In the rows, zero is written as 128.
Rotation paths and how fast each direction turns (degrees a step)
Each turn is a multiple of 5 degrees from 10 to 175, or 0.
path 1
[125 127 141 120 121 136 131 119 125]
[123 137 125 136 127 133 117 135 135]
[140 121 135 136 129 120 128 126 121]
[124 130 131 116 118 124 128 117 136]
[121 140 132 140 136 133 126 125 126]
[138 120 136 136 117 126 131 136 125]
[129 130 128 118 129 120 115 118 136]
[120 139 131 136 126 126 136 122 119]
[133 122 140 131 126 134 131 137 140]
[131 129 127 128 124 128 110 120 124]
[126 138 130 131 124 113 138 128 128]
[126 121 143 129 133 136 131 121 136]
[131 137 125 132 116 138 117 130 125]
Directions:
[136 121 130 126 127 132 131 124 132]
125
[132 130 135 125 128 125 133 134 123]
135
path 2
[130 149 123 130 119 131 127 123 126]
[136 136 135 128 123 128 141 135 139]
[131 139 121 135 140 131 141 122 130]
[134 133 123 115 130 137 138 133 130]
[128 139 119 132 134 122 133 143 124]
[137 123 127 124 126 120 144 132 119]
[133 137 126 127 132 134 129 130 109]
[135 135 128 122 112 122 129 132 122]
[133 137 140 141 127 125 135 129 122]
[137 135 127 124 119 133 138 115 126]
[130 147 131 129 128 138 131 135 132]
[131 135 119 130 126 121 141 130 139]
[133 130 129 127 141 135 142 132 124]
Directions:
[129 133 134 132 122 130 127 121 132]
40
[130 125 122 123 121 124 131 123 131]
170
path 3
[126 136 144 127 128 120 138 129 127]
[127 135 129 122 133 130 121 115 119]
[136 130 139 134 128 134 122 124 141]
[130 118 125 121 135 122 137 117 132]
[124 130 138 122 115 138 138 127 126]
[138 127 131 112 128 122 121 129 121]
[125 137 140 129 122 119 125 124 139]
[131 123 127 134 128 124 128 109 119]
[127 121 146 132 132 137 130 129 129]
[131 133 130 115 140 125 137 121 125]
[127 135 132 120 118 138 125 120 138]
[143 119 127 125 124 125 126 124 129]
[119 123 142 125 121 118 137 128 133]
Directions:
[130 121 125 135 125 126 129 123 133]
85
[125 129 120 134 129 129 127 136 128]
0
path 4
[119 129 131 139 135 125 115 122 116]
[114 121 129 132 134 128 117 119 118]
[116 117 120 131 132 130 121 118 119]
[124 119 112 133 131 128 125 122 116]
[129 126 115 142 129 123 122 121 118]
[127 129 122 140 127 120 116 118 122]
[122 128 124 133 124 125 113 112 124]
[121 124 121 125 121 129 115 113 122]
[128 125 116 124 123 133 118 117 117]
[135 129 113 129 124 130 119 122 113]
[135 137 122 134 125 129 115 123 115]
[130 137 129 131 126 130 111 121 118]
[122 130 131 125 126 135 111 120 117]
Directions:
[129 129 129 134 128 138 130 126 133]
0
[125 121 124 120 127 133 132 127 127]
65
[134 134 130 122 123 133 125 129 125]
20
path 5
[127 124 127 122 117 125 136 114 119]
[127 127 130 112 112 125 125 121 120]
[126 124 131 114 122 129 117 139 122]
[124 121 128 127 131 130 125 147 119]
[124 119 121 138 130 133 135 141 117]
[123 123 116 139 120 134 139 124 118]
[123 131 117 124 113 130 134 117 121]
[118 135 121 113 119 126 127 124 123]
[117 131 129 112 128 122 123 135 119]
[121 120 134 122 136 126 128 138 115]
[126 111 133 133 128 133 134 132 114]
[130 115 124 134 117 138 132 124 120]
[129 127 116 125 110 135 126 125 123]
Directions:
[125 125 135 120 132 125 131 123 127]
45
[132 133 126 123 121 119 127 128 129]
60
[129 126 126 129 134 121 134 136 128]
65
path 6
[137 119 121 136 125 133 124 130 120]
[138 123 127 131 114 128 129 130 120]
[135 129 138 130 113 126 132 124 127]
[134 134 140 133 122 127 125 121 135]
[135 132 136 132 133 134 114 122 134]
[131 123 127 129 128 139 111 129 127]
[123 122 127 133 119 137 118 134 122]
[122 127 128 140 114 129 124 130 122]
[130 135 129 143 119 119 126 124 124]
[140 134 131 136 128 118 122 121 126]
[144 125 135 128 132 127 119 127 123]
[134 118 139 129 128 136 119 133 122]
[126 118 137 136 122 139 127 129 126]
Directions:
[126 123 132 121 122 129 129 134 122]
70
[133 132 136 122 130 123 126 126 129]
55
path 7
[126 126 131 125 119 139 122 115 121]
[129 128 124 124 123 135 122 114 117]
[137 131 122 122 126 130 125 119 115]
[142 130 130 126 128 122 130 124 114]
[141 125 138 130 123 122 129 129 116]
[136 119 142 131 118 126 128 126 121]
[128 117 138 128 117 131 122 121 124]
[125 122 131 123 117 131 121 116 120]
[127 130 125 118 119 129 123 116 118]
[136 137 126 120 121 129 127 121 114]
[139 134 133 125 125 129 131 124 113]
[141 127 138 132 125 130 128 126 116]
[138 119 140 135 125 131 123 124 121]
Directions:
[123 122 128 131 128 135 123 123 131]
55
[125 138 127 125 127 136 130 125 127]
45
[129 125 134 120 133 127 131 122 126]
0
path 8
[128 140 123 138 138 136 132 136 130]
[116 122 132 142 121 137 132 127 130]
[122 141 132 128 135 143 124 132 130]
[125 126 119 146 127 135 132 134 130]
[119 135 143 136 131 138 131 126 129]
[123 131 119 132 129 143 129 139 135]
[125 132 131 147 127 135 124 121 124]
[120 136 133 131 134 137 138 138 134]
[121 127 121 137 123 141 120 125 130]
[126 143 132 139 138 132 133 131 129]
[116 123 129 135 121 140 134 135 134]
[122 140 131 135 135 139 119 125 128]
[127 130 123 143 130 133 138 137 131]
Directions:
[130 127 132 136 129 122 136 127 126]
125
[125 135 124 129 124 133 135 123 129]
0
[125 122 128 133 121 128 123 121 125]
155
path 9
[146 124 120 127 129 121 128 133 136]
[124 128 135 133 140 134 143 129 136]
[132 117 121 114 128 116 134 120 126]
[128 128 141 135 120 133 142 124 119]
[125 132 133 107 125 126 127 131 124]
[142 143 132 133 125 133 131 123 125]
[128 132 130 119 130 126 130 143 144]
[142 130 123 129 143 130 134 119 129]
[124 118 128 129 123 120 142 130 138]
[132 119 134 119 138 130 136 121 115]
[120 135 127 122 112 127 139 118 129]
[140 134 141 120 129 125 127 137 117]
[130 142 125 122 127 139 132 123 141]
Directions:
[132 127 128 135 120 123 130 131 128]
140
[126 133 132 124 121 130 126 127 120]
55
path 10
[133 133 123 115 123 125 111 128 132]
[119 124 117 130 127 137 114 125 122]
[124 126 134 135 111 135 121 133 134]
[135 141 128 126 117 131 123 118 123]
[117 130 128 113 121 123 119 131 124]
[129 126 121 127 127 131 109 133 136]
[120 127 123 135 117 139 121 120 122]
[128 134 138 121 111 130 124 128 133]
[133 137 121 116 126 126 116 123 120]
[113 122 121 125 123 129 115 135 128]
[131 130 127 136 117 138 116 126 137]
[124 135 130 124 115 135 128 116 119]
[129 133 133 112 120 125 117 134 131]
Directions:
[127 134 127 127 128 117 126 131 125]
85
[137 130 131 129 128 127 124 131 137]
145
path 11
[130 132 141 123 129 131 131 143 118]
[131 129 130 121 116 145 134 128 127]
[140 135 113 126 126 131 133 136 122]
[122 123 123 141 120 133 132 137 117]
[129 136 126 137 138 147 129 131 129]
[125 147 133 127 126 129 134 128 117]
[125 129 118 126 123 137 142 116 123]
[130 129 120 130 141 125 140 132 118]
[118 121 139 131 129 132 138 132 117]
[136 131 134 117 135 142 135 128 131]
[134 132 127 117 117 125 136 134 114]
[132 116 119 129 122 140 136 132 124]
[135 131 127 134 137 135 129 145 123]
Directions:
[125 125 134 134 135 131 126 133 128]
85
[127 135 123 137 125 131 124 128 129]
35
[122 127 125 123 129 125 119 128 131]
0
[127 132 131 128 125 119 127 133 121]
145
path 12
[132 139 134 129 118 117 122 118 129]
[141 127 145 128 123 127 120 126 133]
[136 135 139 139 132 127 127 135 123]
[129 133 130 133 117 116 117 130 120]
[134 126 143 121 119 120 123 124 125]
[139 138 143 134 132 125 131 126 129]
[140 136 131 139 120 124 116 132 127]
[133 123 141 126 121 123 120 136 118]
[128 135 143 130 126 117 133 126 119]
[137 138 134 132 119 120 122 121 133]
[141 124 143 130 122 130 118 134 130]
[132 134 140 138 131 122 128 137 117]
[130 136 132 131 119 113 122 125 122]
Directions:
[128 129 121 128 121 125 121 126 131]
120
path 13
[136 125 122 122 124 128 142 135 141]
[133 136 122 135 119 137 145 128 122]
[118 142 125 135 122 134 123 127 120]
[120 135 125 124 121 127 110 129 132]
[134 119 124 114 120 130 118 130 133]
[134 114 132 121 119 134 136 129 120]
[117 125 141 133 122 131 135 127 116]
[114 130 141 134 126 126 122 124 134]
[128 122 130 129 129 130 119 128 148]
[136 115 119 130 130 135 134 134 137]
[124 126 119 134 126 130 143 140 122]
[114 141 127 130 123 121 135 132 128]
[127 143 126 125 119 123 122 124 139]
Directions:
[122 133 133 129 130 123 124 136 126]
85
[123 127 124 130 125 121 123 121 132]
80
[128 127 125 130 133 136 119 129 130]
70
path 14
[134 115 132 138 115 125 116 134 121]
[127 113 125 121 127 130 119 144 132]
[128 109 140 130 124 134 118 128 117]
[133 114 125 115 133 134 114 128 129]
[135 118 129 131 124 127 113 120 114]
[137 120 118 124 126 125 111 134 132]
[132 114 130 137 119 124 118 135 116]
[130 113 127 122 125 134 115 143 135]
[128 109 136 127 124 132 121 130 114]
[134 115 128 116 132 135 111 126 133]
[136 115 126 126 126 125 116 123 111]
[138 122 121 126 126 127 108 134 134]
[132 111 126 131 119 123 120 139 113]
Directions:
[134 132 124 126 131 125 124 119 126]
60
[137 123 130 129 130 126 135 128 131]
0
path 15
[121 128 127 135 139 127 142 130 123]
[113 122 124 126 137 138 131 135 128]
[121 115 131 134 140 135 127 123 125]
[126 125 132 135 141 128 141 126 122]
[114 125 125 126 135 132 139 137 127]
[116 115 126 132 134 138 125 127 126]
[126 121 134 136 141 132 133 122 120]
[120 125 129 129 136 129 145 132 123]
[114 117 122 131 132 133 130 134 128]
[123 121 131 139 140 135 126 124 122]
[123 126 137 128 140 130 140 130 121]
[113 118 125 125 135 131 139 134 127]
[115 120 123 140 137 137 126 128 125]
Directions:
[123 131 122 132 127 133 123 134 132]
100
[124 123 128 117 125 130 127 131 130]
110
path 16
[117 134 125 122 135 127 133 113 135]
[117 129 135 121 133 119 126 115 123]
[128 138 136 125 140 122 120 117 128]
[134 125 134 123 138 118 121 115 135]
[130 121 142 125 140 122 119 127 125]
[137 123 135 127 145 133 123 127 136]
[127 111 131 120 140 130 128 129 136]
[120 123 131 120 142 135 124 137 125]
[121 127 118 116 141 137 125 131 136]
[114 121 117 115 131 127 123 130 129]
[114 137 122 124 134 129 115 128 126]
[118 132 116 126 131 126 115 118 138]
[117 124 129 132 126 122 112 120 129]
Directions:
[134 135 124 130 133 133 128 126 134]
130
[126 136 122 120 126 123 128 126 126]
40
[130 124 123 124 129 130 123 138 130]
25
[131 129 123 135 126 124 134 133 124]
0
path 17
[123 132 138 129 122 114 124 122 139]
[123 131 125 134 126 121 116 120 140]
[114 125 120 136 132 124 123 122 136]
[109 127 127 128 129 119 136 121 135]
[117 136 129 118 122 122 131 117 137]
[122 137 125 127 124 135 125 115 141]
[118 131 118 136 130 137 131 127 142]
[115 136 123 129 128 129 140 135 135]
[117 144 133 127 123 129 132 131 131]
[123 140 139 132 122 138 125 127 134]
[124 131 135 143 127 134 129 130 142]
[119 134 130 140 125 121 129 141 137]
[115 137 134 133 125 120 120 134 128]
Directions:
[130 134 131 130 126 136 131 136 127]
25
[125 119 130 134 132 133 133 126 129]
95
path 18
[120 132 131 125 129 116 122 134 118]
[125 118 130 140 119 122 129 128 132]
[115 137 127 126 133 125 133 128 135]
[139 134 131 137 127 132 133 128 138]
[133 132 131 120 135 122 136 136 125]
[135 126 135 137 127 126 118 135 121]
[118 120 133 124 126 116 130 129 129]
[120 135 129 138 122 127 120 130 137]
[129 133 129 126 124 123 142 124 136]
[135 141 125 133 134 128 129 139 125]
[138 121 135 128 133 119 132 126 124]
[119 125 133 129 132 127 121 142 128]
[128 124 135 129 121 122 123 121 140]
Directions:
[126 122 127 124 127 129 137 134 128]
160
[120 125 131 129 129 130 126 125 137]
70
[129 131 134 132 128 120 130 134 132]
0
path 19
[133 112 136 125 122 135 121 132 138]
[136 128 139 129 113 135 134 132 135]
[129 123 125 132 106 130 126 126 130]
[122 116 124 123 119 134 127 135 143]
[135 115 135 125 120 139 138 132 131]
[136 121 137 133 110 132 121 129 133]
[126 129 129 128 110 133 135 131 140]
[128 111 121 127 115 134 136 129 131]
[132 113 135 127 121 135 123 133 137]
[137 127 139 128 114 135 135 131 136]
[128 121 123 132 107 130 127 126 131]
[122 116 125 126 119 134 130 133 141]
[136 113 134 124 120 139 138 132 131]
Directions:
[134 122 135 125 135 131 127 130 127]
90
path 20
[130 133 118 136 143 131 136 142 128]
[127 128 133 140 142 124 136 135 116]
[138 120 122 134 145 127 131 126 123]
[130 133 118 131 143 116 133 136 125]
[134 128 134 138 140 115 137 127 123]
[141 125 120 134 142 124 134 123 136]
[131 136 122 137 134 119 139 136 135]
[135 131 135 143 137 129 142 129 130]
[136 128 119 138 141 135 135 130 131]
[126 135 123 137 139 127 138 142 123]
[132 124 131 142 143 128 136 129 119]
[135 124 117 132 146 126 129 132 126]
[130 133 123 135 139 115 134 137 121]
Directions:
[129 136 126 135 133 128 124 125 126]
0
[125 127 128 130 129 140 130 133 125]
40
path 21
[127 126 113 122 123 114 126 125 134]
[125 124 112 131 129 121 118 124 137]
[118 121 119 133 131 134 116 129 138]
[118 119 127 126 120 141 124 132 136]
[126 118 131 123 110 136 129 128 134]
[133 116 133 125 112 123 127 122 129]
[126 117 134 131 121 113 121 120 127]
[114 124 133 128 130 113 120 126 129]
[112 126 128 120 132 120 125 133 136]
[120 125 119 111 126 124 129 135 139]
[132 118 111 120 122 125 127 132 138]
[131 116 113 133 120 127 125 130 132]
[121 118 122 140 116 129 122 126 130]
Directions:
[122 120 125 124 123 125 123 127 131]
0
[139 125 124 126 127 124 127 123 128]
70
[130 125 127 132 121 125 135 133 123]
55
[126 130 125 124 134 119 131 133 128]
40
path 22
[121 127 118 116 129 118 130 130 136]
[131 132 118 133 130 112 132 128 126]
[141 127 122 129 126 119 131 133 142]
[129 134 126 119 140 121 132 126 139]
[130 134 132 131 134 111 137 135 128]
[129 124 128 121 125 118 129 143 138]
[119 131 117 119 132 116 133 129 132]
[133 130 120 134 126 112 134 131 127]
[138 128 120 126 127 122 129 132 145]
[127 135 126 122 142 119 134 125 135]
[131 132 133 133 131 113 133 141 131]
[126 124 125 118 126 121 128 140 140]
[119 131 119 122 133 113 131 127 128]
Directions:
[125 129 123 134 132 136 125 133 126]
0
[134 123 129 130 121 130 127 135 132]
125
[136 131 126 132 131 130 129 121 133]
60
path 23
[128 142 127 134 140 126 119 127 117]
[137 136 120 139 136 136 134 122 121]
[124 130 125 128 149 133 129 122 125]
[133 130 121 128 138 141 114 127 118]
[137 123 124 129 140 142 137 132 123]
[128 126 135 121 147 134 122 136 126]
[143 135 133 127 134 135 120 138 120]
[140 136 134 127 142 132 140 130 129]
[132 143 134 123 143 127 120 124 130]
[144 139 124 128 132 136 125 119 127]
[133 131 125 120 145 135 134 120 135]
[133 129 122 116 137 136 113 125 128]
[145 126 121 120 132 140 131 132 127]
Directions:
[135 130 125 132 121 131 123 129 123]
130
[127 136 123 127 133 135 128 134 130]
0
[126 132 123 131 129 128 128 117 130]
45
path 24
[124 132 130 120 115 128 115 131 119]
[125 143 126 125 127 115 128 126 127]
[115 136 118 124 118 133 125 130 126]
[122 144 137 122 125 128 131 124 132]
[121 132 122 119 123 131 117 116 128]
[127 139 131 127 120 124 133 121 117]
[120 136 113 125 124 128 133 119 135]
[127 134 133 126 113 137 136 121 128]
[129 130 129 122 126 126 125 108 138]
[133 125 124 126 112 130 127 118 119]
[132 135 123 130 119 118 136 119 137]
[129 124 123 126 110 133 128 128 137]
[134 133 140 125 120 122 126 122 137]
Directions:
[137 134 124 124 130 133 128 131 128]
0
path 25
[135 124 137 130 132 126 142 122 124]
[141 130 121 134 132 133 137 121 124]
[124 126 122 136 127 136 140 123 133]
[128 120 136 131 127 131 137 119 128]
[140 126 128 136 131 125 136 119 121]
[130 132 119 135 132 134 144 128 127]
[126 121 130 128 128 138 138 120 131]
[134 122 131 140 127 126 132 116 126]
[133 131 128 134 133 124 144 127 124]
[132 125 125 124 132 140 141 121 127]
[131 119 125 136 125 135 130 117 131]
[127 125 132 139 129 122 141 123 127]
[137 126 130 127 133 132 141 123 123]
Directions:
[121 128 133 122 130 128 135 132 129]
120
[130 129 130 134 130 132 136 121 128]
0
path 26
[129 133 120 132 141 114 131 124 119]
[132 128 124 134 146 132 132 124 118]
[122 129 129 129 145 141 135 130 125]
[112 134 130 126 140 130 134 133 132]
[116 139 128 127 137 116 128 129 127]
[130 139 124 131 137 120 127 129 113]
[134 134 124 128 140 135 136 130 115]
[124 129 123 124 142 134 143 131 129]
[114 129 127 127 145 124 136 124 135]
[118 135 130 132 142 119 124 124 125]
[125 139 130 131 138 130 125 131 113]
[128 139 125 124 136 137 137 138 120]
[123 133 121 122 138 126 144 132 130]
Directions:
[131 134 134 122 130 128 132 121 128]
0
[121 128 135 130 130 132 121 127 131]
60
[133 129 129 134 130 125 121 123 121]
80
path 27
[132 126 129 134 131 125 127 124 111]
[135 115 135 131 131 138 133 126 127]
[140 125 124 132 121 125 140 129 122]
[134 129 134 135 132 128 129 123 114]
[135 114 129 132 133 135 132 123 128]
[137 123 127 130 121 128 137 131 117]
[136 133 136 138 131 130 133 118 122]
[133 115 123 134 135 128 133 122 123]
[135 120 133 129 122 132 134 131 115]
[138 130 133 135 129 130 138 120 126]
[133 118 123 133 133 123 131 123 118]
[134 120 138 130 124 136 132 130 117]
[140 126 127 135 126 130 141 121 127]
Directions:
[126 132 135 127 125 128 124 131 119]
135
[123 118 129 126 133 132 123 129 127]
110
[130 131 128 127 133 126 124 138 133]
0
path 28
[129 135 132 132 120 146 127 139 131]
[127 132 138 132 130 142 127 136 139]
[134 135 134 124 127 145 135 131 137]
[131 133 130 131 120 146 129 136 132]
[126 130 137 134 127 143 127 134 141]
[134 132 133 124 127 145 134 128 141]
[133 131 130 132 116 144 129 131 134]
[128 128 136 136 123 141 126 133 141]
[134 128 133 125 127 144 131 128 143]
[135 127 131 129 116 143 128 129 135]
[129 124 133 135 121 142 122 131 140]
[132 124 133 125 129 143 128 124 144]
[137 127 128 125 116 144 127 127 136]
Directions:
[128 128 125 133 119 130 125 131 121]
115
